One turn sends every row of this set to another row. A few are shown first. Where does it send the rows asked after them?
q_10: [  9.4   9.7 -11.6  15.3 -20.8 -21.2 -35.3  -4.1  -1.7 -23.7   1.8  15.7
  29.4 -13.1  26.1 -21.5  15.6  11.4]
q_648: [ -1.6 -12.0  25.9   4.0 -26.5  -7.6 -54.5 -34.6 -38.1 -22.7  -5.6 -22.0
   8.2  17.4   0.9 -30.5  12.8 -20.1]
q_353: [ 19.2  11.2   4.1  11.4 -11.8 -17.9 -43.1 -16.0 -21.7 -20.1  12.0   0.0
  28.4   2.5  17.1 -29.4  14.0  19.3]
q_368: [ 20.0   0.7 -17.0  14.3 -35.1 -13.4 -32.3   2.1 -11.6  -6.3  16.6  17.6
  15.6 -14.2  17.8  -0.8  11.4   1.2]
q_890: [-14.4  -1.0  10.1  18.1 -23.5 -16.7 -51.9 -26.5  -3.5 -35.5 -38.2  -9.2
  18.5  -0.4  13.3 -32.3  20.8 -18.1]
q_242: [ 11.8  -1.5   9.0  18.7  42.3 -34.0 -44.5  -4.3  -3.8  -3.1 -34.0 -22.4
 -24.2  -5.1  40.7  -8.5   0.0 -38.4]
q_121: [  1.7  -3.5  22.3  19.9  25.5 -26.8 -28.9 -11.7  21.5   6.5 -32.3 -18.7
 -10.2   7.3  17.9 -31.9 -18.0 -31.6]
q_315: [ -7.3 -12.5  -7.7  14.3 -41.7  -9.9 -42.0 -13.2  12.3 -16.3 -25.7  11.5
   0.6 -13.3   6.1  -4.2  16.6 -38.4]
q_956: [-10.3 -25.9  12.7   0.0  22.8 -28.2 -27.1   6.1 -35.9  -7.6   3.0 -10.9
 -27.0   1.2  53.7  -7.6 -11.9 -49.7]
q_239: [ 10.8  -7.6  24.4  32.4   4.5 -26.9 -32.8  -5.0 -25.7  12.7 -36.6 -44.0
 -13.6  11.4  25.8 -18.8 -20.4 -25.7]
q_37: [-12.7 -28.1  17.3  18.1 -15.5 -23.7 -13.8  10.1 -36.1   8.2 -12.2 -22.8
 -16.2   6.4  39.0 -14.4 -28.9 -40.0]
q_305: [-22.0 -24.4  14.5   5.9   5.0 -23.1  -9.4   3.2  11.0   0.6  -7.2   1.9
 -12.1   2.6  31.8 -26.2 -27.0 -46.4]
q_517: [ 15.4 -11.8 -10.9  15.4 -19.4 -18.4 -29.9  -9.3 -15.0 -33.8  -5.4   8.8
  23.0 -47.6  27.8 -27.9   3.5  -3.2]
q_66: [-15.8 -16.6  15.2  17.6  25.3 -28.9 -21.8   2.7   7.1 -13.8  21.1  16.2
 -28.0   2.7  31.5 -17.3 -12.4 -42.5]
q_957: [ 20.4  -9.3   8.2   3.6  -0.4 -16.1 -37.4 -25.3 -23.7 -33.5   9.3  -1.1
  24.7 -29.8  16.7 -43.8   2.4   4.3]
q_712: [ 20.2  -5.8 -25.7  -3.5 -21.2   1.5 -55.8  -0.6 -14.1 -16.0 -20.2  14.3
   4.0 -12.6   3.8   8.3   8.9 -26.8]
q_253: [ 42.2 -12.7   5.9   4.9  -7.7  -7.8 -41.0 -24.2 -29.7 -10.5  20.1  -6.0
   8.1 -29.1   0.1 -22.6  -0.8  -2.4]
q_60: [-14.7   8.1  36.6  54.8  13.8 -24.2 -52.4   0.2 -17.8  -6.7 -23.6 -21.9
 -16.4  -6.5  43.8  -8.4   3.4 -14.7]
q_930: [ 21.6  -9.8  -6.4 -19.9 -10.7   6.2 -58.3 -14.4 -33.9 -17.1   5.3   5.9
   3.8   7.7  -5.4  -6.7   4.3 -23.1]
q_302: [ -2.9 -16.1   7.1  -0.4  39.3 -28.1 -30.6  -0.4   4.0  -4.1  -5.8  -0.4
 -29.1  -5.0  41.2  -9.0  -6.9 -52.9]
q_575: [ 36.7 -15.4 -13.2  15.9 -25.9 -11.1 -33.8  -7.9 -20.4  -9.3   4.7   3.5
   7.2 -46.4  11.1  -7.0  -0.4  -9.4]
q_879: [-26.2 -10.0  44.5  35.8   4.6 -16.9 -42.4   2.4 -42.1  -7.0  11.4 -16.0
 -21.5   4.5  46.1 -10.2  -6.1 -23.2]
q_783: [ 12.7   6.1  16.1  40.1  38.5 -34.1 -42.6  -5.8  17.1  -5.9 -14.7  -8.3
 -27.4  -0.1  19.3 -13.7  -2.3 -27.6]
q_453: [  2.2   0.7 -20.3   0.7 -16.2  -8.2 -55.2  -2.8 -21.5 -40.3 -36.6   7.1
  23.2 -11.3  21.3 -14.0  12.2 -14.1]
q_210: [-12.2   5.1  27.3  43.6  19.7 -17.9 -46.4   1.6  20.0   3.5 -10.1   2.1
 -26.1 -12.2  29.3   0.6   2.9 -28.9]
q_443: [  2.8  -4.1  -0.7 -15.1  -5.4  -2.1 -58.1 -16.4 -41.5 -40.9 -12.3   0.2
  21.8   8.3  13.0 -28.7   7.6 -10.6]
q_999: [  4.5 -11.6  13.5  19.5  24.1 -33.9 -40.4   1.6 -44.4  -7.3 -26.9 -34.4
 -22.8  -1.0  54.2  -8.4  -5.1 -36.9]
q_13: [ 11.1   1.0  17.9  55.0  13.1 -37.3 -43.5   3.7 -36.9  -7.4 -23.2 -33.1
 -24.6   1.8  38.4  -7.0  -5.4 -19.8]
q_762: [  5.2 -22.5   7.5   1.2 -43.4  -0.3 -45.4 -21.2 -22.0  -2.2   7.0  -1.4
  -9.4   4.5  -6.3  -1.2   7.9 -39.3]
q_548: [-16.3 -21.3  17.2  30.5  -0.4 -32.1 -23.1  13.2 -46.8 -16.2  12.7  -8.6
 -25.4   4.3  50.5 -10.8 -15.1 -34.4]
q_79: [-23.2 -13.6  35.3  24.5  11.1 -10.7 -36.2   2.8  -4.6   3.4  25.1   9.1
 -31.4  -1.4  31.8  -0.5  -7.4 -37.5]
q_375: [ 29.6   2.4  -0.6   9.7 -26.1 -10.9 -41.1 -10.2 -30.7  -2.9  26.8   1.4
  14.7   1.2   9.3 -10.1   8.7   8.8]

q_762 -> q_315
q_353 -> q_375
Now find these:
q_517 -> q_957
q_302 -> q_242
q_37 -> q_305
q_66 -> q_783
q_712 -> q_453
q_60 -> q_879

One turn sends every row of this set to another row. A few are shown first. Where does it send the rows asked after them?
q_323: [-20.4 -34.1 -20.3 -10.3  -1.8  14.7 -15.6  -5.3 -17.1  -7.2  15.7   3.4
  20.1  19.6  11.6  29.5  14.2 -27.0   7.6]
q_167: [-14.6  -0.9 -14.7  21.5 -34.7  -0.2   4.1  27.5 -19.5 -32.1  -3.1  13.1
   9.4 -31.1 -17.0 -10.1 -19.9   1.2  15.0]
q_924: [ -9.6 -14.4 -18.5  -5.1  21.1  22.1   6.7  13.9  25.0  -1.3  21.5 -11.5
  -0.1  -0.1 -16.8  24.3  48.4  11.1  -0.1]
q_963: [  4.7 -27.7 -10.4  -6.2 -10.6  13.4   0.0   6.0  20.9  -3.7   0.2 -46.0
 -11.5  -1.8  35.1  35.9  -1.4 -10.1  -6.2]
q_107: [ -2.9  22.4  -1.1  41.8  -9.1 -16.1   7.4  36.6  14.8 -31.4  -0.9  -4.5
   6.6 -22.6   4.2  -2.6 -19.6   0.2  -3.9]
q_874: [-21.8  -2.1  -8.9  27.4 -25.3 -16.7  -2.0  37.2  -8.3 -36.6  -6.8  25.9
   8.4 -23.7 -13.8  18.8 -16.9 -14.3  13.9]
q_710: [-13.2  26.5  -0.2  37.6  -2.1 -16.4   5.5  43.5  17.7 -27.7   1.2   5.4
   5.6 -26.8  -3.5   1.6  -9.3   3.8  -2.1]
q_208: [-28.3   1.1  -7.3  14.8 -30.2  -6.9  -0.9  38.7 -12.6 -26.9  -7.9  21.1
   3.9 -38.5 -13.2   6.7 -18.4  -2.8  15.5]
q_224: [-11.0  27.5  -4.4  30.7 -10.7  -9.1   7.7  37.5   5.3 -32.1   1.9  -7.7
   7.4 -21.6   6.5 -12.6 -20.3   1.3 -10.2]
q_732: [ -8.3  -4.3 -16.3  34.8 -29.7 -11.0   3.6  25.6 -14.4 -41.2  -1.5  17.5
  13.8 -16.4 -18.3   2.5 -18.2 -11.0  12.4]
q_998: [-20.8  31.4  -3.6  26.3  -3.8  -9.1   6.8  43.8   8.6 -28.6   3.1   2.5
   7.2 -26.3  -0.4  -8.2 -10.4   5.0  -8.2]
q_98: [ 22.3 -30.4  -7.4  21.5   3.5   7.7  17.6  -4.6  34.1  15.1   3.5 -23.2
  -8.2 -13.5   2.0  20.2  12.2   6.1  28.5]
q_568: [ -2.7 -22.4  -7.7 -12.6 -10.0  12.5  12.2   2.0  10.2  10.8  -4.2 -40.5
 -12.3  -6.3  40.7  18.5 -13.9 -13.8   6.2]
q_241: [-14.3 -43.1  -5.6 -10.0 -16.2   9.7 -22.2  -1.1  -2.1   8.4   0.3  -6.4
   4.2  -8.1  29.2  43.1  -4.5 -20.8  21.9]
q_515: [-21.3 -11.1 -22.2 -24.5   9.4  23.4   4.1  13.3   3.5 -11.6  16.1 -30.1
   0.2  17.3  16.3  23.1  23.1 -12.7 -20.4]
q_974: [ -1.4 -44.6  -6.1  -0.3 -13.1  19.9 -15.9  -5.5   6.5  19.5   6.7   0.6
   3.2 -27.9   2.5  25.0  13.8   6.3  38.4]
q_169: [-10.7 -12.9 -16.5   4.7  30.5   8.8  17.7   9.4  23.2   5.7  18.4   3.6
   3.7   7.5 -18.3  23.6  42.7  -3.0  13.0]
q_301: [ 16.1 -31.4  -6.9  12.4   2.0  12.9   3.3   7.1  41.8   6.3   5.6 -27.4
 -12.0 -18.5   2.2  36.3  24.4  13.4  15.5]
q_390: [-35.8  -5.2 -16.7 -28.6  17.7  14.5  12.1  15.6  -0.5   1.6  11.4 -14.1
   0.4  15.9  20.4  21.8  16.4 -22.8  -9.7]
q_187: [ -7.6 -35.1 -20.2  -1.3   1.6  25.5  -9.5  -9.8  -8.5   4.7  22.3  10.0
  19.6   0.1 -15.4  11.7  32.3   0.6  24.4]

q_874 -> q_732
q_169 -> q_98
q_924 -> q_301
Now find these:
q_107 -> q_224
q_323 -> q_187

